128 stands for zero in the data rows.
Here is a table of points, one per row:
[ 64 168 103   9 135 166 163  12 101 106 123 100 173 107 102  88 159  95
 121 118 134 139 191 194  90 194 104 129 112 175  83 145 141 173 137 145
 135 135 168]
[ 93 130 151 128 156  93 149 108 145 164 119 167 129 157 128  94 126  72
 125 144  83 140  58  45  99  87 166 120  63 142 172  89 218 144 108 144
 105 189 120]
[ 87 109 139 146  42 103 139  97 170 107 211 227 119 105 102   0 152 111
 201 173  23  80 119  30 183 189  76 156 203  96  79 211  89 151 138 230
 156 120 119]
[103  90  65 224  78 127 120  98 128 122  75 144 134 206 111  85 154 160
 114 185 103 178 155 170 114 199 148  33  73 157 105 166 128 114 144  96
   0 215  61]
[157 124  77 150  99 101 137 151 102 162 130 115 167 108 142 156  87 126
 152 143 182 104 144  90 186 128 134 141  68 135 120 132  70 155 135 114
 189 147 112]
[165 167 134 180 179 146 119 119 166 160 164 156 178  77 128  97 169 152
  87 119 170 118 150 111  70  94 156  36 202 180 148 133 121  77 114 120
 186 116  98]
[137  60 182 187 128  61 242  91 159 107  98 206  48  88 152 186 190 105
  53 161  77 158 182 208 163 156 138 172 131 215 197 139 154 145 172 104
 154  56 146]
[139 189  37 115  96  85 204 131 180 102 145 147 138 113 149 129 104  75
 130 170 127  86 183 137  36  50 127 202  67 154  98 134 133 127  66 104
 135 157 134]
[ 97  67 128 102 118 148 110 162  86 161 123  94  88 123 143 116 140 144
 161 112 165  88 187  95 100 148 150 138  44 147  81 109  83 109 146 140
 129  94 118]
[135 102 167 128 132   0  93 146  97 159 106 113 127 118 134 106  76 117
  83 137 180  73 105 157  99 162 131  95 229  57  70 255 191 200 128  36
 121 158 136]
[ 57 124 134 207 130 144 189  68 151 197 164  29 199 147 148 125  73 175
 255 145 127 138 117 196 185  82 201 150 188 137 144 113 143 148  57 109
 101  70 197]
[148 103 143 144  95 177 153 117 125  88 174 100  75 133 111  70  93 109
  80 154 160 136 104 109 104 124 137  85 141 107 156  90 120 110 122  75
 196 131 145]
[201  88  42  21 146 141 180 152 129 166 164 168 131 156 198 166 156  76
 145 135 107  98  56  64  89 187 242  86 244 105 130  56  72 135 163  73
  25 136 209]
[204 144 148 102  19 122  78  75 166 115 129  58 124 136 174 123  95  59
 155  52 131 230 135 163  67 134 121  78 135 148 149 144  99 155 159 166
  91  46  69]
[119  82 170  73 187 118  68 181 164 160  79 204 209 163 206 115  57 165
 147 107  58 203 157  81 170 164 106 165  94 167  94 119 103  63  82  99
 143 108 109]
[ 84 137 103 117 150 152 120 141 161 113 153 149 209 138 115 140 124 119
  64 205 146 209 170 152 173  93  86 128 187  94  75  57 171 202 178 150
  76 100 100]
[138 155 125 133 119 177 105 123 158 127 164 158 170 181 183 193 193 151
 119 153 145  85 169 123 150 155  98  97 112 107 129 140 109 130  43  97
 146  96 152]
[130 144 167 128 189 129 117 140  87  88 135 142 139 102 117  74 115 118
  95 167 162 116 100 135 136 172 146 111 107 128 122 121  91 109 125 138
 162 127 182]
[114 165  99 151 111 178 137 196 128  64 137 173  99 109 160 151 145 135
 139 101 172 124 108 166 158 146 133 148 105 150  73 177 207  73 122 125
  43  59  78]
[122  34 158  62  79 133 128 102 162 106 152 109 125 109  80 201  99 173
 104 136 114 102  99 119  76 134 104 118  65  86 180 181 148 135 110 131
 106 177 175]
[103 138 147 149  94 143  97 127  67 175 182  97 135 103 187 137 126 150
  81  94 134 113 188  96 119  77 134 181 139 128 159 170 136 123 104 121
  92 176  68]
[122  86 114  84 150 148 127 123 157 150 174 105 108 110 101  98 110 175
 152 157 164  76 149 132 117 115 151  68  90 105  87 147 136 120 149 127
 185 131 111]
[115 101 196 191  82 136 124 192 132 182 172 162 111 135 123 116 123  63
 155 160 180 100 155 115  76 151 112 173 158 152 178  98  87 158 145 168
 102 109  78]
[206 113 126  92 149 161 134  88 123  69 127 128 170 142  96 179  77 152
  75 166 107  81  66 178 197  74 118 112 167 157 123 155  27 127  97 141
 118 126  19]
[114 136 129 118 191  73 103 123 146 120 201 176 161  89 171 161 124 153
 136  85 173 172 171 189  83 171 175 132 150  66 164 116 145 175 135 186
 143 132 101]
[119 162 164 138 120 101 158 150 112 167 108 152 133  86 108 172 141  82
 111  57 133 135 144 122 136  98 117  79  91 130 115 143 112 134  62 107
  97 118 129]
[128 151  82 202 136 181 113 195 161 103  36 126 116 126  97  66 148 115
 126 113 141 159 129 147  81  94 114 114 179 123 144 165 102 144 111 173
 128 154 179]
[135 152 123 172 132 124 135 130 101 121 116  83 148 119 120 103 101  90
 143  94 144  95 145 104 116 207 150 138  76 145 142  77  78 141 131 103
 133 112 111]
[ 30 103  65 181 128 106 105 102 173 150  86 160 116 184 119 190  86 198
  66  79 130  27  49 123  50 151  62 136 176 219  73  99 118 105 128 107
 126  71 127]
[109  76  82 124 138 107  64 100 148 178 179 111 105 141  30 152 116  73
 167 111  99  65 135 164 114 104 155 177 118 172 118  62 192 172 133 141
 108 138  89]
[134 142 151 109 138 135 133 137 133 161 139 105  66 103  97 112 150  55
 149  66  78 158 133 138 179 125  80 120 167 181  82 123 119 133  66  27
 101 124 162]
[127 177 149 181 138  94 110 123 195  73  82 127 156 115 128 132 104  68
 137 111 176  81  93 117 145 152 147 102 100 125 122  96  68 144 105 149
 162 145  98]
[147 118 109 112  78 172  32  95 128 124 136 133  95 100 243 142 167  72
 171 157 139  94 128 202 134  98 103 132 156 136 109 158 216   0 141 153
 151 154 137]
[ 41 165 162  51 110 128 181 240 126 185 122 176 102 157 114 148 117  53
 128 117 170 147  82 178 175 108 185 102 107 117  89 165  96  98 163 141
 173 169 104]
[111 113 100 163 144 151  87  93 108 131 143 155 168 159 162  69  91  80
 106 152 124 149 150 139 151 218 158  98  60 170 189 137 112 117 138  98
 121 146 173]
[189 179 100 191  80 202 196 163 129 161 112 139 136 112 100 190  83 179
 119 120 132 145 145  63 124 150 126 122  97  99 124 177 214 170 142 182
  83 107 205]
[141 131 104  82 116  87 117  69  84 127  43 216 134 173  97  73 157 176
 154  96 253  94 156  83 195 111 140 117 148 125 225  79 187 123 118 139
 128  91 105]
[136 134 197 158  86  17 167 128 131  80 177   0 155 235 138 148 186 143
  44  95 167 159 155  73 173 169 160 199 177 160  48  94 171  52 142 161
 135 192 165]
[ 92 134 135 132 120 122 103  88  75 109 100 124 128 150 129 154 149 133
 115 193 111  95 114 154 162 145 150 109  71  65 136 120 109 163  71 118
 157 119 147]
[125 166 136  91 189 160  56 153 142 130 157 117 110 145  84 121 133  99
 137 116 170 128 121 110 133 166 121 209 132 126 130 159 138 135 163 122
 101 138 106]
[213 131 122 134 211 109 122  68 121 218  81 125  57  78 156 144 135 163
 123 180 107 129 141 140 150 123 190 116 146 180  54 124 131 108 111 255
 145 224 137]
[120   0  80 158 134 158 145 104 118 147 114 109 153  57 170 107 145  84
  97 127 210 157  77 102 179 107 100 192 117 117 139 180 108 104 124  87
 132  79 166]
[132 165 118 118 213 116 172 133 185  95 145  75 101  66 208  61 101 184
 123 151 106  90 172 123 128  86 138 199 120 112 191 167 106 105 215  78
  46 167  72]
[ 47 101 111 111  36 156  78 195 114  64   0  78 143   0 129 169 152 146
 110 152  83 117 188 102 143 170 203 138 204 112 120  50 137 168 122 113
 144 129 105]
[126 146 181 161 171  55   1 163 148 134 154 131 162  96 120 167 190 136
 142 138  77  84  83 118 105  95 130 115 104 134 183 116 181 117 190 144
  96 112 196]
[177 164 101 119 121 148  99 148 137 142  67 141 124 169 139 129 141 123
 121 120 106 121 180 183 137 102  92 196 157 152 153 149  94 221 186 118
 124 111 219]
[162  98 144  91 108 148 125 147  78 144 194 154 138 110  57 140 111 143
 109 140 140 148 130 160 142 131 121 108 123 155 129 116 117 100 151 133
 181 111 147]
[113 142 202 117 160 145 119 156 129 116 115 121 102 194 101 141 139 169
 157 149 105 121 204 110  68 156 166 113 133  50 163 169  69  49  87 121
 136  51 148]
[141  86  74 117 152 111 132 158 149 134 134 100  97 122 117 120 219 160
 128 101  74 208 102 104 107 120 114 138 117  60  87 115 152 127  64 138
 132  67  69]
[149 149 163  96  98  96 173 122 152 162  42 122 185 115 105  27 141 129
 124 165 121 140  91 222  50  67  73 187 116  69 101  51 136  36 139 104
  78  95 159]
[ 56 109  94 133 171  94 181 110  93 102 124 126 134 173 151 117 220  81
 116  50 120  73 187 125 140  64  88  64 131  51 151 128  53 115 110 188
 108 148 146]
[177 150 100  85 123 141  88 128 181  57 108  78 145 169 121 113 155 108
 114 121 118 123 115  97 101  97 167 150 115 192  92 179 162 181 117 149
 150  64 171]
[143 142  86 144 183  73 150  99 102  63 156 147 120  43 136 133  65 160
 142   0  84 133  84 156 159 185  96 132  81  91 118 113 139 116 119 134
  88  95 143]
[165 111 131  96 206 131 215 188  24 143  79  21 173 160 177 143 114  76
 188 175  86  76 115 108 103 184   0  68 168 156 183 141 240 148 143 171
 162 103  44]
[171 168 104  43  85  62 116  82 130 128  94 164  56 165  95 105 133 177
 172 134 197 131 154  49 217  92 132 101 123 115 171 117 155 122 151  78
 122 110  98]
[148 139 112 156  98 118  52 166  65 100 193 151 117 123 165 117 157 168
 181 110 137 161 100 184 140 111  51 135 151 132 150  84 144 175  80  73
 157 252 160]
[101  95 221  79 119 178 137 109 135 113 122 107 182  85  87 113 167 159
 139  85 144 157  54 110 129  97 152 124 152 217 199 176 135 134  94 182
  68 191 123]
[162  63 132 115  79  79 139 169 178 119 117 120 131 166 129 164 110 173
 203  86 125 118 143 183 138 114 105  74 115 111 148 118  74 101 218 166
 179 180 155]
[180 105 216 132 132 170 135 165 103 134 104 159  85 155 157  57  53 170
  92  88  94  69 187 135 144  90 110 114 113 150  74  84 127 204  74 120
  98 116 163]
[147  72 102 148 122 104 124 145  61 118 151 143 135 119 128  93 122 155
  75 134 153 192 139 127  76  79 130 134 104 131  53  86 158 174  96 187
 107  81 147]
[113 147 154 134 156 176 109  95 211 155  79  81  81 118 199 171 101  73
  83 163 180 150  78  84 191 126  36 125  77  57 118  98  98 156 126 179
  96 130 169]
[113 166 141 125 116 108 123 133 120 130 145 131 160 120  86 125  52 100
 116 167 114 120 138 135 173  98 176  74 114 104 121 152 141  78 163 121
 148  78 142]
[178 137 132 153 166 106  92 109  56 135 135  96  51 153  62 141 151 127
 157 193 134 150  83 166 116 177 149 198 137  74 148 129  59 114 106 149
 123  93  90]
[ 88 199 154 120 110 116 184 146 142  60 115 151 114 141 189 129 142 188
 201 151 141 149  47 165 101 163 151 159 107 169  90 138 147 187  84 133
 150 116 132]
There is one direction along which these points spread out most. Take the direction at right angles to it along which they spread out most. Go by this last direction. Where along it does each point below lie, from 0 to 99? 50 is the average, and the first point above lies past it. One standard deviation of the points above along it is 16.
[149 188 104 148  93 171 134 132  28 105 139 116 131 127  98 116 111  99
  94  99  61  76 108 127 179 106 169 115 111 106 152 112 130  47 145 150
 133 121 156] -> 55
[130 114 181 102 152 151 119 155 120 110 188 114  94 155  91 157 162 137
 112 142 102  90 138 131 168  83 157 107  97 132 143 132  97 162 126 120
  91 135  91] -> 46
[117 105 106 131 176 204 166 188 168  83 168 108 104 164  52 101 128 164
 125 111 156 104 129 150 178 144 110 114 135 120 141  91 137  98 199 120
 159 161 134] -> 51
[ 51 210 147 106  97 113 145 103  30 149 163 148  72 109 158 169 110 213
 130 177 148 153  65  78  58  99  67 129 162 189 148 114  56 108 203 142
 115 122 143] -> 42
[122  85 210 205 188 203 128  10  70  29  91 202 141 148 122 212 108  63
 228 100 123 167 153  56  70  50 145 143 153  83  34 132 154 133 217  57
 164 175 120] -> 47
[176 159 145 142  74 177 144  91 115 235 105 159 241 153 110 135 178 150
  78  59  72 110  82 141 118 162 149 226 129  73 128 154 132 141 190 115
 177 170  67] -> 40
[133 129 123 110 154 187 144 116 169 152 102 131  55 152 110 139 104 140
 128 106 143 164 135 129  77 167 151 191 177 113 189 129 191 113  62 123
 186 196  94] -> 37
[101 121  27 118 158  73 116 169 114 100 101 121 165 137  60 170  77 112
 132 154  96 237 182  92 112  94  87 161 162 173 161 190 101  84  88 139
 139 150 167] -> 52
[ 89 160  79 162 155 136 114 125 144 201 106  72  90 131 159 109 208 165
 116 105  72 215  83 116 128  89 153  84  84 153 112 166 126 198 193  74
 209  79 114] -> 55
[190 164 151 148 120 115 157 113 194 166 136 119 160  30  70 166 192 136
 171 164 138 150 156  86 125 185  37  92  95 128  89  85 115  94 101  60
  99 158 125] -> 54
[ 76 159 121 117  96 129 112  82 171 160 169 112  67 134 136 134  35 125
  70 103  74 133 140 125 155 132 113  89 175  70 177  82 147 104 116 140
 162 135 108] -> 48
[152 102 114 121  93 120 154 173 135  65 158 147 134 163 155 114 113 130
 110 184  88 124  78 128 116  99 170 109  98 105 165  86 127 120 131 110
 206 141  71] -> 51
